In the data rows, the value 128 means zero.
Some points, one per row:
[133 126 122 116 134 101 113 129 138 125 132 128]
[136 130 84 110 119 111 92 87 104 127 145 140]
[126 107 139 164 132 136 122 143 144 128 149 143]
[126 121 163 156 105 174 165 151 124 156 172 112]
[121 139 136 113 117 143 136 126 142 136 120 110]
[148 149 129 140 155 101 131 132 144 89 110 133]
[141 134 99 132 150 95 96 133 151 75 97 179]
[152 164 102 108 165 84 108 133 147 78 64 159]
[126 119 140 194 56 209 196 160 71 124 141 125]
[77 115 185 147 97 148 150 111 109 169 141 96]
[108 126 149 132 111 141 131 120 134 146 140 101]
[142 123 128 110 145 138 149 158 147 134 115 126]
[118 135 165 144 136 128 139 107 140 130 125 124]
[146 144 108 162 92 164 164 153 81 95 111 139]
[128 110 113 113 130 164 150 141 141 139 149 115]
[103 170 138 150 122 120 121 112 101 121 120 117]
[162 153 107 102 161 92 126 130 174 89 90 150]
[138 111 117 134 103 136 123 136 110 130 137 134]
[102 101 161 173 86 186 181 140 106 163 161 104]
[144 150 165 150 143 125 151 140 133 128 136 125]
[130 140 119 154 102 133 124 156 119 112 141 138]
[143 141 149 112 162 83 120 137 181 90 54 160]
[145 125 84 91 156 81 91 123 161 96 90 160]
[131 114 133 160 106 178 161 113 106 140 129 124]
[132 131 113 127 144 112 113 108 125 127 132 129]
[143 152 115 102 154 97 113 119 128 118 115 138]
[124 107 161 148 135 128 154 113 129 127 113 149]
[138 112 115 111 135 147 129 139 151 141 93 136]
[140 149 153 125 151 108 144 121 131 128 116 131]
[130 114 143 134 129 164 167 172 138 141 134 119]
[163 188 74 71 161 93 95 128 149 81 61 124]
[138 154 131 153 144 120 136 145 106 103 137 153]
[105 165 121 148 122 120 113 106 100 124 126 118]
[103 109 160 167 64 237 190 144 107 181 158 67]
[114 122 141 121 122 138 128 122 140 142 130 99]
[141 122 126 109 150 130 141 153 150 121 118 135]
[136 120 123 139 127 141 139 133 123 118 143 131]
[109 94 126 129 89 150 126 128 110 151 173 111]
[146 94 116 130 130 135 131 142 152 123 131 143]
[157 147 87 119 152 96 108 107 123 102 91 162]
[128 124 97 101 154 103 98 123 133 131 109 148]
[146 103 92 147 137 140 137 139 127 123 152 148]
[152 148 78 141 127 132 119 131 112 99 136 141]
[113 127 174 185 115 174 176 146 93 143 168 126]
[109 147 131 141 105 158 144 123 101 138 133 110]
[123 104 113 113 126 160 141 136 138 137 159 115]
[91 102 144 105 110 111 97 133 120 156 121 130]
[114 110 144 144 107 148 162 140 116 148 137 112]
[135 155 110 117 149 91 95 112 134 100 115 138]
24 more points follow, each with its number after it:
[107 122 135 142 93 141 127 142 98 139 168 119] 0
[134 109 137 127 133 135 136 128 135 126 131 145] 1
[162 138 78 99 130 98 100 150 140 102 136 119] 2
[121 113 106 129 99 147 113 84 98 156 170 123] 3
[119 105 129 105 123 146 130 118 129 160 128 112] 4
[125 133 131 144 121 127 148 131 115 124 123 125] 5
[69 70 181 138 81 164 136 143 108 190 152 114] 6
[142 166 111 94 157 73 90 110 131 115 128 122] 7
[131 112 139 149 120 144 159 128 123 131 134 117] 8
[120 171 101 98 163 69 85 105 124 91 93 143] 9
[85 81 159 125 90 147 122 131 110 170 143 118] 10
[137 115 126 145 136 119 147 127 134 114 133 130] 11
[98 154 148 165 111 141 136 114 98 145 134 113] 12
[104 100 150 159 105 156 141 119 116 161 172 123] 13
[134 121 131 148 129 133 156 126 127 123 132 120] 14
[130 121 95 92 135 95 97 112 121 122 139 130] 15
[145 151 103 129 122 102 106 153 129 90 117 146] 16
[168 117 95 108 156 105 108 144 164 92 105 157] 17
[130 139 115 158 92 146 127 159 115 120 135 126] 18
[136 81 110 163 116 170 152 148 121 146 171 137] 19
[121 99 123 111 120 162 145 138 146 148 155 109] 20
[156 158 82 71 203 53 69 115 166 106 84 152] 21
[116 152 136 116 135 114 106 145 119 118 123 120] 22
[115 137 162 129 140 114 124 110 143 130 124 131] 23
Which of these numbered points is nearest to each point below, ignoring the direction in which the first points spread most? Its number follows each.
[139 152 115 104 147 87 99 118 129 118 130 111] > 7
[140 119 92 89 147 127 121 137 151 123 129 123] > 20
[112 168 121 143 125 114 109 116 110 114 113 124] > 12
[135 100 133 136 120 154 148 131 129 135 143 143] > 1
[91 129 160 143 106 149 133 146 109 147 146 102] > 22
[144 116 110 134 104 137 130 155 128 122 156 103] > 2
[131 122 128 168 132 131 120 147 144 115 138 147] > 11
[127 142 113 119 125 108 109 139 113 123 139 133] > 0
[142 160 104 86 154 88 84 138 125 99 101 131] > 22
[182 147 49 130 136 151 127 172 118 80 100 145] > 18
[92 136 155 139 113 137 121 142 107 138 143 112] > 22
[130 116 105 80 135 111 106 118 135 141 106 126] > 4
[118 138 141 129 120 127 128 122 111 152 158 100] > 7
[153 148 90 122 133 103 108 134 128 88 114 141] > 16
[125 163 104 125 123 132 120 117 104 120 123 123] > 9
[99 105 136 105 120 102 96 127 118 140 116 139] > 10
[128 147 128 116 132 109 119 119 133 115 85 116] > 5
[103 70 169 172 88 195 180 137 111 174 177 120] > 1
[119 112 121 114 129 160 145 139 143 137 145 110] > 20
[119 110 111 119 111 134 123 124 122 137 161 114] > 15
[96 105 160 167 69 183 162 146 89 170 197 96] > 0
[160 155 71 103 156 74 87 127 135 78 94 151] > 16
[121 107 166 179 137 126 155 128 132 114 147 156] > 11
[109 138 104 153 78 191 149 147 94 125 153 99] > 18
[130 155 84 129 114 143 122 143 108 98 121 117] > 18
[171 154 64 90 142 77 92 154 150 82 110 130] > 2
[109 131 141 141 106 136 133 139 108 137 159 126] > 0
[118 143 98 141 95 169 140 147 95 116 139 105] > 18
Now 24 new points, numbered from 0 again:
[135 143 122 144 152 119 125 126 122 111 156 136] 0
[126 150 132 132 141 123 137 113 139 107 120 113] 1
[97 111 198 158 99 178 164 126 130 185 156 106] 2
[113 107 149 182 122 146 130 144 131 139 153 138] 3
[91 82 148 154 90 191 157 128 104 185 157 110] 4
[126 105 116 109 125 164 148 138 143 143 161 102] 5
[124 176 114 127 143 95 103 119 120 103 98 136] 6
[84 97 182 173 102 164 151 146 123 163 149 129] 7
[144 125 122 135 141 114 142 126 131 111 117 124] 8
[160 165 132 103 177 73 113 112 147 98 96 146] 9
[135 117 130 125 145 121 129 128 137 119 119 150] 10
[125 132 127 114 125 112 125 120 142 119 104 130] 11
[148 115 77 86 151 78 85 99 148 115 135 127] 12
[130 133 182 153 151 122 155 138 144 132 111 133] 13
[94 154 141 151 109 129 127 108 98 137 123 114] 14
[126 101 126 146 93 155 134 134 100 143 145 133] 15
[138 121 123 146 130 130 150 133 127 118 128 120] 16
[142 134 117 133 144 109 138 122 138 109 116 127] 17
[127 124 115 115 142 100 100 111 129 123 135 145] 18
[126 114 97 112 113 123 100 80 103 142 159 135] 19
[143 156 96 103 151 80 84 141 128 92 124 151] 20
[118 137 145 129 121 137 143 119 131 133 98 102] 21
[142 131 122 112 123 135 131 136 147 107 109 134] 22
[146 136 122 89 170 70 98 116 187 105 85 154] 23
The same question for these:
[142 165 115 94 158 82 104 114 144 99 65 126] > 21
[153 152 96 73 152 129 125 121 155 124 107 110] > 5
[113 170 118 134 127 110 102 117 110 119 110 129] > 6
[119 116 155 180 113 174 163 127 105 152 193 109] > 0
[118 105 145 173 121 145 132 147 137 139 156 136] > 3
[125 101 144 143 120 156 153 132 126 142 139 130] > 10
[133 111 112 132 100 135 120 128 105 130 138 139] > 15
[124 128 144 144 138 88 135 121 102 109 116 135] > 8
[153 155 115 115 175 87 112 122 139 97 133 144] > 0
[147 136 132 135 182 96 142 139 164 97 109 169] > 13
[128 156 112 119 132 127 127 129 114 116 112 128] > 6
[131 147 119 122 121 121 118 145 113 116 143 132] > 20
[137 146 139 157 141 129 138 145 101 110 144 149] > 0
[149 159 146 114 162 95 130 116 136 120 110 134] > 9
[130 122 135 149 136 128 152 122 124 125 133 119] > 17
[147 126 116 114 132 109 127 145 129 118 108 114] > 8
[143 131 136 124 153 95 121 124 145 114 136 132] > 17
[111 110 125 149 91 190 161 129 98 167 169 87] > 5
[142 125 121 120 111 141 133 155 129 132 121 109] > 22
[100 78 152 129 88 190 160 119 112 190 159 94] > 4
[85 151 155 158 100 146 132 119 101 144 131 104] > 14
[106 126 172 130 125 142 135 114 142 165 137 123] > 2
[97 85 157 124 98 174 147 115 115 185 156 100] > 4
[99 115 150 153 97 150 130 105 102 144 129 114] > 14
[126 124 117 121 133 110 107 122 134 130 141 138] > 18
[136 118 126 159 119 164 181 132 118 140 145 112] > 16
[148 158 127 152 154 110 129 147 110 93 121 161] > 0
[135 96 102 111 126 111 118 105 139 138 163 114] > 12
